[127 162 181  96 129  90 137  78 118 146 115 102  98 124 141 110 162 142
 174  96 166 162 113 115 145 152 107 121 110 162 168 106 163 127 121 112
 106 180 115 115 162 112 127 162 150  97  95 131 179  74 162] -> Ripu
[126 150 161 102 135  96 128  98 139 111 123 121 112 140 145 155 137 142
 152 116 176 151 110 125 131 138 129 114 118 107 134 127 161 129  97  90
 144 147  97 154 158 120 134 108 149 137  92 102 180  66 164] -> pef
[209 152 158 130 108 206 145 122 123 172 125 120 118 111 123 113 110 145
 146 119 166 171 136 125  85 123 122 115 132 118  76 103 103 102 101  96
  77  94 112 168 177 187  82 116 201 163  94 121 158 141 175] -> gove
[209 152 158 130 108 206 145 122 123 172 125 120 118 111 123 113 110 145
 146 119 166 171 136 125  85 123 122 115 132 118  76 103 103 102 101  96
  77  94 112 149 188 186  92 126 208 151 119 150 159 154 143] -> Vati
[209 152 158 130 125 206 145 122 123 172 125 120 118 111 123 113 110 145
 146 119 166 171 136 125  85 123 122 115 132 118  76 103 103 102 101  96
  77  94 112 172 200 185 113 126 181 132 103 132 149 155 152] -> Rezog
[203 117 149 123 138 204 133 137 137 149 132 115  97  93 131 117  96 138
 113 115 176 155 126 124 109 130 103 120 133 102  80 102 123  80 138  95
  97  94 106 168 175 187  82 116 201 139  94 121 158 141 175] -> bafa
count Ripu: [181] | 1
count Ripu: [162] | 7
count bafa: [114] | 0
count bafa: [138] | 3
count Rezog: [135] | 0
count pef: [97] | 2
count Rezog: [125] | 3

[155 147 155 147 147  95 147]  Vugit
[145 147 157  87 176 145 145]  Gelom
[123 145 146  86  86  86  86]  mif
count Gelom: [147] | 1
count mif: [87] | 0
count mif: [86] | 4
count Vugit: [147] | 4
count mif: [145] | 1
count mif: [122] | 0

[113 103 122 121 108 143 127 146 114 138 149 149 108 111 128 110 136 119
 117 110 120 118  71 156 113 137 132  88  93  90 116 110 106  90 123 138
 115 105 118  96 129 118 122] : dolu
[147 120  98  94  51 125 121 108 143 106 118 107 135  58 126  99 122  84
 117  77  91  91  66  97 116 113 112 116 122  84 120 115 128 105 126 138
  77 137 135 147 109  85 153] : kov
[157  94  84 147 123 139 115 154 176 174 139 153 143 111 164 100 145  79
 180 143  82  88 106 129 185 178 181 150 156 124 148 137 130  76 183 162
 101 161 156 163 117 123 159] : timid
[103  94 162  94 190 132 135 129  72  80 137 119  68 194 104 149  87 173
 107 159 162 154 193 139  72 128  94  94 101 165 127 118  93  72  79 106
 180  99  67  52 142 174  84] : dur
[ 89  94 126 188 128 173 128 135  97 144 144 143  92 131 134 144  77 107
 159 133 114 104 127  87 150 183 115  74 100 121 139 160  80 114 111 161
 122 122 104  73 153 151 117] : nezer
[150 121 125 208 166 144 128 157 134 187 162 184 105 161 165 167 128 117
 156 161 121 118 169 149 157 169 153 140 149 173 140 188 110 166 145 151
 141 143  98 120 145 154 129] : gevu
[108 149 134 166 131 171 151 102 144 128  91  96 163 128 142 152  94 126
 169 147 132 134 132  43 169 136 119 155 164 146 167 174 157 153 135 158
 127 165 173 153 153 144 161] : rak
count gevu: [139] | 0
count dur: [71] | 0

[128  83  60 162 141 165 153 153 114  88  73 114 112 129 114  80 146 114
 117 139 153 138 187 145 122 114 152] -> somet
[128  83  60 162 141 165 153 136 114  88  73 168 124 129 134  80 146 147
 117 125 115 125 173 185 160 129  84] -> tudem
[128  83  60 162 141 165 153 136 114  88  73 168 124 129 134  80 146 147
 117 139 139 125 173 185 160 129  84] -> Timud
[ 64 114 171  70  77 102 122 134  93 123 118 110 139 119 140 190 141 184
 123 147 133 108 120 166 161 111 139] -> disu
count somet: [129] | 1
count somet: [154] | 0

[107 107 107 107]  lopa
[108  51 103 108]  dipa
[121 126  72 124]  Zev
count dipa: [103] | 1
count lopa: [107] | 4
count dipa: [108] | 2
count lopa: [106] | 0
count lopa: [108] | 0
q: [108  51 103 108] | dipa

[133 203  60 127  50 108  87 138 104 114 155 123  80 156 147]  Zubov
[100  92 116 154 144 154 201 144 154  64 168 100 154 144 144]  kefom
[118 160  58 104 160 141 165 143 133 143 160 132 142 143 144]  pezu
[141  59 105 136 139 152 147  59 182 106 170  86 103  67 103]  fifi
[171 149 103 171 171 149 164 149 141  78 171 139 142 108 108]  pupok
count pupok: [171] | 4
count fifi: [59] | 2
count pupok: [108] | 2
count kefom: [144] | 4
count pezu: [143] | 3
count pezu: [159] | 0
count pezu: [142] | 1

[90 90 90 90 90] -> kivop
[121 126 170 172 165] -> folis
[144 146 159 127 126] -> genad
[125  62 125 125 118] -> mive
[144  73 159  91 126] -> vin
[171 146  65  98  96] -> Ros
[156 139 152  54  62] -> vigoz
[189  95 103 124  89] -> vuf
count kivop: [90] | 5
count mive: [125] | 3
count genad: [145] | 0
count vin: [126] | 1

